(in the rows, 128 means zero)
Turns, then the turns between two rows, first turn first; the first pair answered
J103:
[102 143 118 136 133 139 120  80  98  95 117 133 119 135  98 101 139 136
 119 165 107 159  60 116 124 198 117 163 103 129 130 112 102 138] => [137 172 147 110 116 101 129  99 124 126 177 133 136 151 105 117 116 128
 146 202 134 150  96 142 135 187 101 105 103 158 148 104 130 141]
[ 67 101 178 134 117 103 120  83 111 104 149 131 124 154 100  56 119 139
 144 168 133 127 182 147 126 164 126 126  89 139  63  68 113 113] => [133 131 171  85  88  93 121 123 169 162 168 137 142 160 121  87 105 132
 154 139 173 111 203 167 116 132 121  60  88 114 110 127 175 134]
[114 161  99 117 126 128 103 181  98 148 150 131 113 154  94 156 109 138
 127 135 117  79  69 115 160 135 116  90 113 104 178 163 130 136] => [ 89 149  92 136 136 142 103 173  81 132 127 129 105 149  89 146 117 141
 118 128 105  82  57 104 156 141 119 116 113 102 165 156 113 133]
J293:
[134 113 128 124 117 129 107  86 147 142 149 139 132 127 165 132 110 115
 134 127 156 139 181 140 127 104 137 128 148 132  73 106 106 145] => [108  97 121 152 132 143 103 104 125 128 129 138 124 128 162 120 132 108
 113 123 138 141 170 121 129 109 142 170 146 126  85  93  96 127]
[124 134 115 105 138 179 111 166 137 119  89 120 138 127 100 130 153 141
  99 105 121 125  91 115 119 155 152 146 104 109 162 179 101 120] => [143 151 121  89 127 166 117 172 151 133 110 123 144 129  98 139 141 146
 110 110 130 122  93 128 117 158 144 117 102 112 171 191 120 126]
[142 134 129 112 122  95 115  70 152 147 110 114 116 110 158 133 117 129
 136 114 152 131 123 169  88 133 132 104 115 100  97 106 113 154] => [117 118 121 137 136 112 111  70 136 128  92 115 110 110 160 116 135 125
 120 109 139 134 115 155  90 136 138 143 116  94  90  91  92 139]
J369:
[125 164 134 136 132 103 137 143 105 105 140 119 124 123  92 123 137 151
 127 159  91 137  68 122 136 160 133 117 106 144 177 136 146 131] => [101 139 122 149 140 124 135 101  96  84 108 118 113 112 100 110 139 155
 123 134  85 145  68 115 131 157 138 151 112 133 130 129 110 142]
[124 128 124 156 152 155 139 135 116 123 129 136 121 121 133 135 149 139
 127 100 120 161 108  99 115 140 124 159 106 121 160 137 137 113] => [131 134 122 148 153 156 140 135 124 130 129 136 123 120 135 138 148 141
 126  93 123 159 107 103 113 135 123 151 105 120 167 145 145 115]
[139 153 148 146 119 142 135  89 155  91 145 147 128 165 150 137 108 104
 113 173 141 142 142 168 107 113 108 115 112 143  84  91 142 169] => [139 151 144 141 119 147 135  86 162  96 135 149 127 164 156 139 108 107
 112 164 145 141 142 166 105 108 108 112 113 133  79 101 144 171]
[ 95  87 127 169 149 137 116 108 119 102 124 123 146 130 143 115 159  92
 118  91 116 149 158 112 135 107 126 205 128 126 110  86 105  75] => [139 102 107 131 129 151 115 118 159 138 104 131 155 124 164 135 149  95
 119  41 140 138 158 121 116  77 128 169 127  84 128 150 143 106]
J852:
[121 163 150 128 125 120 141 129 103 140 137 131 102 127  93 143 111 123
 159 132 118 125  88 140 115 168 103 111 114 160 134 138 137 144] => [106 154 138 136 130 130 140 125  93 133 115 130  96 121  95 140 117 123
 150 118 109 127  75 130 110 169 107 129 112 148 133 145 132 143]
[107 113  90 153 110 183  86  80 125  80  74 115 115  86 143 147 148 124
 147  89 131 144  61 108  93 107 154 165 168  89  73 178 112 158] => [ 89  86  97 193 125 188  75 132 117  83  96 118 120 114 162 132 174  86
 126 118 131 151 104  95 113  99 153 210 177 102  93 129  98 111]
[137 116 132 140 140 102  83 116 105 125 131 112 137 122 127 134 155 141
 125 131 111 149 117 134 118 149 135 138 117 119 122 119 124 115] => [137 115 137 136 144 101  83 121 108 128 138 115 140 124 131 133 154 137
 127 137 115 147 125 136 120 151 132 132 117 125 124 116 125 111]
J168:
[123 119 126 118 122 130 133 149 140 125 135 134 131 139 140 105 133 114
 116 127 132 129 139 119 120 117 143 134 115 138 140 138 120 130] => [116 125 129 118 125 126 136 149 129 119 134 130 128 137 127 105 138 119
 118 135 125 127 128 118 120 129 141 132 110 147 146 137 123 128]
[134  76 115 113 121 163 105 101 151  92 115 125 171  94 178  97 142 127
  90 118 157 148 125 128  93  91  97 119 125 112  40 136 115 159] => [143  74 107 120 119 170  99 167 158 116 124 126 182 112 188  95 163 103
  65 118 163 142 132 121  99  80  97 131 128 107  95 141 144 134]
[ 75 115  96 164 166 153  97 140 130  82  94 109 119  85 100 128 156 150
  88 119  86 147  91 101 107 118 140 105  96 106 128 132 110 116] => [ 77 110  96 158 164 154  97 114 133  84  92 111 119  81 108 128 147 150
  92 111  89 149 104 106 104 111 138 104  97 103 100 134  97 127]
Pairs:
Each pair is 2 to 3 turns apart.
[135 128 103  94 148  99 164 150 149 148 153 114 147  94  92 132 178 132
 118 158 172  93 124 135 124 124  71 105 107 145  76 117 104 144] => [116 118 100 111 156 106 165 138 136 129 141 112 141  91  85 123 185 133
 109 158 158 101 113 125 124 131  76 125 102 144  64 106  87 139]	J103 then J103 then J103
[163 131 134 105 157 129 130 164 161 143 136 123 146 119 169 136 126 119
 134 117 162  98 148 146 139 100 152 123 140  88 149 149 111 172] => [152 143 120 106 161 140 134 156 136 125 108 117 131 106 145 131 132 137
 128 109 145  95  98 136 126 119 157 128 132  77 159 170 116 184]	J369 then J852 then J103
[152 149 139 118 107  93 130 138 117 130 156 110 132 135 118 126 123 154
 130 139 150 127 153 130 130 109 133 117 137 159 152 128 125 118] => [137 148 139 122 114  93 132 113  98 110 145 102 122 125 106 121 122 167
 133 143 134 129 135 128 125 123 135 124 136 162 137 126 112 126]	J852 then J369
[ 97 127 131 129 133 128 115 109  95 101 107 120 123 121 112 131 120 134
 118 129 105 147  93 132 120 160 118 133 134 126 116 126 119 137] => [101 106 124 145 138 134 106 154 104 123 114 126 131 142 139 126 144 104
  98 125 115 147 129 124 129 138 122 156 141 118 140 114 124 108]	J369 then J852 then J852
[153 105 123 101 100 144 118 117 171 168 127 133 125 140 181 136 117  97
 159  98 179 148 177 155 119  81 124 109 148  83  98 143 144 138] => [ 97  93 103 163 137 170 111 170  99 121  87 125 100 140 135 111 173 101
 111 110 120 150  94 108 120 127 136 186 139  84 164 131 139 102]	J103 then J293 then J168
[105 114 154 155 139 113 119 146 122 128 170 131 131 149 127 134 131 109
 134 179 115 128 161 115 152 130 119 144 125 169 140  68 101  92] => [120 138 162 139 131  97 129 149 120 131 183 127 131 144 110 141 117 125
 145 186 116 121 141 124 148 142 112 113 119 175 161  83 120 107]	J103 then J852 then J369
[136 146 168 144 116 105 153 133 120 125 176 109 145 152 131 141 139 108
 144 152 132  88 162 155 138 159 135 115 126 167 140  66 138 108] => [103 111 151 170 130 137 146 107 100 102 133 111 134 143 138 125 152 108
 127 126 114  99 152 136 131 160 149 171 131 148 107  57 101 102]	J369 then J852 then J293
[178 143 136  95 112 144 108 135 178 152 105 134 129 132 143 129 135 130
 170 101 170  95 160 147 110 102 142  73 138 108 155 155 131 155] => [144 157 177 121 127 109 119 133 130 115 153 121 122 139  98 123 134 139
 181 180 144  95 148 144 135 153 129  75 131 172 159  91 109 126]	J369 then J168
[100 119 136 144 141 130 137  78  87  98 122 118 113 129  98 136 100 152
 151 142 117 130 110 141 143 161 125 105 108 135  83  99  84 143] => [106  96 102 149 142 168 131  93 104 113  74 123 111 126 124 133 117 139
 127  83 122 128 107 131 125 134 140 131 113  84  91 136  93 145]	J369 then J852
[153 134 128 135 124 127 138 158 134 151 115 123 145 145 126 137 132 113
  94 149 139 109 115 113 127 123 130 116 108 120 138 125 158 127] => [157 137 142 129 123 113 139 135 138 150 130 118 149 145 126 141 117 116
 111 162 147 110 132 123 133 123 125 103 110 132 119 114 151 133]	J369 then J103 then J293
[137 119 136 111 115 132 118  90 134 134 114 133 129 119 141 121 118 138
 139 108 135 124 141 129 130 128 130 124 128 112  97 131 121 146] => [149 132 147 103 112 119 121 101 141 142 134 133 133 127 136 128 115 137
 147 123 141 121 145 137 133 127 125 106 126 123 116 133 131 146]	J103 then J103 then J369
[137 127 136 108 144 133 162  79 107  90  97 120  61  63  66 149 137 129
 197 179  37 150  43 111 173 173 200 142 112  89 111 155 111 140] => [113  95 153 153 165 133 148 142 101 100 131 121  76  98  90 128 169  82
 175 220  38 155  98  99 200 158 196 189 124 112 137  84  93  78]	J852 then J852
[131 109 105 140 136 123 145 126 141 146 111 129 139 119 143 119 113 112
 121  97 142 130 131 117 116  98 123 139 118 110 132 119 105 128] => [128 108 102 140 138 126 145 125 137 143 104 127 136 115 140 120 116 117
 119  95 138 129 120 116 113 103 121 142 116 108 132 122 105 130]	J369 then J293 then J103
[ 79  52 163 162 180 167  98 215 125 126 119  95 139 161 133  90 137 126
 102 123  97 108  94 142 108 149 119 194 120 110 173  68 144 144] => [121  92 199 125 157 119 109 212 155 154 193  94 157 170 130 109 101 129
 138 167 128 101 133 177 120 150 100 117 122 146 179  59 173 154]	J103 then J293
[151 147 138 108 124  93 127  55 139 141 179 137 154 139 135 149  42 127
 191 172 169 112 176 191 120 141 116  85 129 190  62 105 146  86] => [157  98  61 129 128 182 105 117 163 176  77 153 147 132 188 140  96  96
 122  45 172 110 155 149  87  86 147 160 133  81 109 185 168  83]	J168 then J103 then J852
[179 156 120 116 110 122 119 186 152 161 144 139 122 126 125 151 107 103
 147 130 133 111 131 130 138 121 107  97 112 114 191 160 175 142] => [155 167 113 121 120 126 127 156 115 123 116 132 102 106  88 146 109 135
 146 128 102 111  68 117 126 155 110 108 101 114 180 170 166 158]	J168 then J852
[ 79 161 130 108 113 118 117  76 105  94 122 122 134 129 141 120 145 163
 134 122 101 131  82 114 126 153 136 120 133 138 109 153  99 139] => [ 86 174 150 105 110  95 118 102 112 103 164 122 143 143 136 124 138 156
 141 158 108 125 100 123 142 160 125 101 134 165 134 133 112 125]	J293 then J103
[113 109 118 153 166 137 136 138 103  68  88 103 123 139 125 108 130 168
  98 122  81 120  85 108  96 182 126 170 128 124 142 124 107 128] => [123 117 141 129 153 115 142  74 117  62 109 101 129 129 130 116  94 180
 134 135  96 122 113 130 101 180 119 134 127 142  81 110  88 152]	J103 then J852 then J369
[116 146 160 128 120 105 138 136 110 118 172 135 124 138 100 146 114 130
 136 177 121 117 118 134 142 149 122 110 117 183 138 100 140 118] => [100 133 144 125 121 123 141  79 101  94 130 132 112 114  96 138 108 151
 140 141 110 123  97 127 128 151 133 122 115 162  86 116 115 145]	J852 then J369
[114 125 149 150 127 121 132 103 103 117 152 124 137 148 101 126 105 131
 148 167 114 155 164 147 132 135 114 120 108 163  94  83 108 101] => [160 150 135 118 108 121 130 155 139 162 157 125 147 149 111 148 105 126
 143 139 132 140 154 154 119 113 114  80 109 138 157 140 167 112]	J103 then J168
[133 139 155 107 127 104 127 137 146 168 180 118 142 122 123 151 115 115
 152 139 138 134 160 158 116 111  99  87 129 143 137 134 147 135] => [104 121 139 118 137 127 127  69 129 133 125 116 122  96 117 138 111 136
 153 103 119 144 131 145 100 120 111 115 131 124  72 141 111 162]	J852 then J293 then J103
[119 132 101 105 152 147 131 197 141 147 126 123 110 132 129 121 123 106
 138 108 114 129  90 125 103 125 139 112 157 103 179 153 116 105] => [122 158 120  88 145 120 140 163 132 133 146 117 108 123 103 129 101 128
 165 136 109 125  77 136 105 147 128  73 151 131 162 147 115 120]	J852 then J168 then J293
[ 80  94 147 150 160 104 141  87  94  94 166 110 149 148 134 125 137  89
 128 168  90 184 181 117 142 129 105 175 153 148  51  15  86  77] => [ 90  68 103 164 160 154 125 138 116 123 113 120 150 150 174 120 172  64
  88  98  97 179 180  96 128  92 120 220 155  86  86  62 106  73]	J369 then J168 then J103
[132  87 121 164 162 151 121  89 121  98  73  88 113 144 123 118 155 126
 137  79 176 125 176 107 123 108 114 190 180 114  68  94  93 128] => [129 109 108 175 168 160 121 163  92  98  65  80 105 149  88 121 185 130
 112  86 151 115 116  91 118 132 116 198 168 107 161 119 134 114]	J369 then J168 then J103
[137 122 148 127 103 163 133  54  83 144 117 101 114  86 114 120  98 143
 162 121 122 112 100 143 133  99 131 122 113 141  70 108 101 169] => [165 134 144 109  93 161 134  70 108 166 124 106 121  88 124 135  92 142
 168 110 139 104 109 153 133  88 127  95 115 132  89 129 128 176]	J103 then J103
[126 156 147 120  98 109 139 112 143  87 160 116 113 130 149 106  82 160
 158 155 125 141 163 137 151 133  94  98 156 164  50 108 132 125] => [147 161 133 103  88 115 139 114 165 105 148 120 117 125 161 116  76 161
 159 127 135 139 162 142 140 118  97  82 156 144  55 143 151 142]	J369 then J369
[107 118  94 140 164 187 111 149 123 151  82 147 144 117 150 110 176 130
  79  89 107 116  89  78 113 114 117 197 140  90 119 164 146 127] => [139 157 168 111 146 107 123 164 148 171 208 141 173 149 140 128 135 119
 128 191 143 109 165 123 149 124  85 111 142 175 127  96 161 106]	J103 then J103
[123 148 143 144 140 115 141 146 119 131 151 123 109 132 120 116 158 104
 107 138 128 120 144 129 151 101 145 133 135 123 154 111 122  92] => [112 137 130 141 141 129 139  96 111 108 112 123 100 110 117 114 154 121
 111 114 120 126 125 127 139 103 151 145 134 107 109 123  99 114]	J168 then J369
[117 116 151 145 149 119 126 153  84 111 149 119 126 119 115 122 142 136
 116 152 107 120 107 126 133 153 123 145 124 158 151 110 133 110] => [131 130 160 120 138 104 131 104  96 112 156 120 129 109 115 133 116 153
 143 152 120 118 114 144 126 154 118 111 124 165 112 116 128 134]	J293 then J168
[162 114 108 106 134 142 115 117 143 122  80 143 108 115 147 146 104 147
 102  80 131  93 105 108 115 146 151 127 133 113 111 163 156 137] => [128 121 132 136 152 119 115 139  99  90 111 132  96 126 113 133 116 147
 100 147 106  93  94 103 137 186 142 146 128 161 135 108 141 102]	J369 then J103 then J103
[108 126 107 166 131 104 142 197 131 111 181 114 120 160 146  93 119 119
 123 127 156 173 144 118 134 105 140 132 143 145 158 128 145 104] => [ 98 114  90 175 137 121 140 194 125 103 152 114 117 150 147  86 125 121
 111 106 148 174 125 108 125 103 149 153 143 129 152 138 140 107]	J103 then J103
[108 136 131 150 134 141 113 128 119 114 119 124 123 120 124 106 156 130
 122 136 110 123  99 136 148 152 144 149 116 127 124 143 118 126] => [125 128 125 134 126 149 109 118 148 133 110 130 130 121 148 108 148 123
 126 106 128 124 125 144 145 126 148 142 121 106 108 161 118 137]	J168 then J852 then J369
[134 109 127 142 132 113 115 186 131 178 169 130 127 126 129  78 164 127
 126 178 164  92 123 126 121 137 149 115 180 155 166 141 176  47] => [ 93  82 102 167 147 145 110 119  99 131 102 130 105 100 124  60 173 149
 118 139 136 105  83 106 104 149 165 169 180 131  99 143 126  68]	J293 then J103 then J103
[108 143 141 110 155 125 113  79 140 115 138 135  95 122 103 114 112 167
 157 112  86 138 102 117 129 149 121 111 130 146 119  61  99 144] => [109 127 121 113 157 150 109  80 145 119 104 138  92 115 117 114 121 164
 139  75  88 139  92 107 117 135 132 131 133 112 119  87  99 150]	J369 then J293
[144 122 111 152 116 152 127 134 112 129 157  79 123 122 127 106 122 109
 103 113 117 136 121 126 107 110 123 176 121  92 156 150 159 113] => [136 120 112 142 117 146 132  81 106 109 148  80 120 106 118 103 101 130
 123 112 113 138 113 131 104 116 122 168 119  98 108 146 138 132]	J168 then J168 then J168
[181 137 143 105 107 117 143 138 143 154 170 134 125 135 131 144 124 143
 154 140 146 127 135 122 114 136 129  79 134 114 175 132 151 135] => [146 139 144 124 120 114 148 123 102 115 155 122 108 127  94 136 133 164
 153 162 115 130  91 103 116 175 129  98 125 132 171 119 132 132]	J168 then J852 then J369
[145 118 127 119  86 105 109 135 132 140 213 131 127 125 138 145 113 154
  96 173 139 133 202 168 140 117 194 107 128 123 222 109 145  64] => [150 106  92 118  86 143 106 143 138 147 162 136 120 116 151 143 127 155
  71 114 137 132 178 152 122 101 211 125 129  78 235 157 161  77]	J103 then J852
[115  83 128 135 134 136 119 107 121 125  97 141 131 120 143 106 144  94
 110 101 121 114 146 111 124 159 101 146 124 107  97 100  88  84] => [148 116 155  98 117 100 131  94 137 140 139 140 143 122 134 123 110 105
 140 130 140 107 163 136 130 161  86  86 122 132  95 100 104 101]	J103 then J852
[ 94 134 136 102 126 119 141  96 150 114 144 132 148 115 168 133  87  99
 102  98 156  85 185 168 105 104 137 136 159  98  59 138  99 124] => [ 76 128 137 135 140 120 137 176 131 119 161 131 148 142 163 121 122  72
  75 129 143  83 184 150 121 115 135 167 158 112 127 116 114  76]	J293 then J852 then J168
[ 81 122 136 151 145 120 151  53 127  88  95 155  64 104 135 137 113 163
 155 125 132 149 137 174 108 102 118 180 126 124 116 138 104 151] => [ 67 110 145 185 159 119 144 119 114  96 123 158  71 131 136 130 142 133
 133 157 128 149 155 162 125 107 117 209 125 140 169 107 112 106]	J293 then J852
[112 110 126 137 147 134 125 126 124 115 125 125 132 119 123 117 129 130
 119 125 116 139 128 128 128 132 121 143 129 134  99 109 109 129] => [114 111 133 140 148 129 124 148 125 124 138 125 132 127 120 117 133 123
 114 140 116 135 131 129 136 135 120 142 132 143 121 102 118 116]	J852 then J293
[117 152 160 144 107 120 107  93 135 161 180 130 154 143 103 165 151 125
 136 153 107  73 148 117 137  89 155  91 102 170  86  86 101 170] => [122 134 146 146 104 133 102  88 150 174 163 137 158 142 127 165 152 117
 128 123 120  77 164 119 132  66 157 100 108 150  72  98  98 172]	J168 then J369 then J369
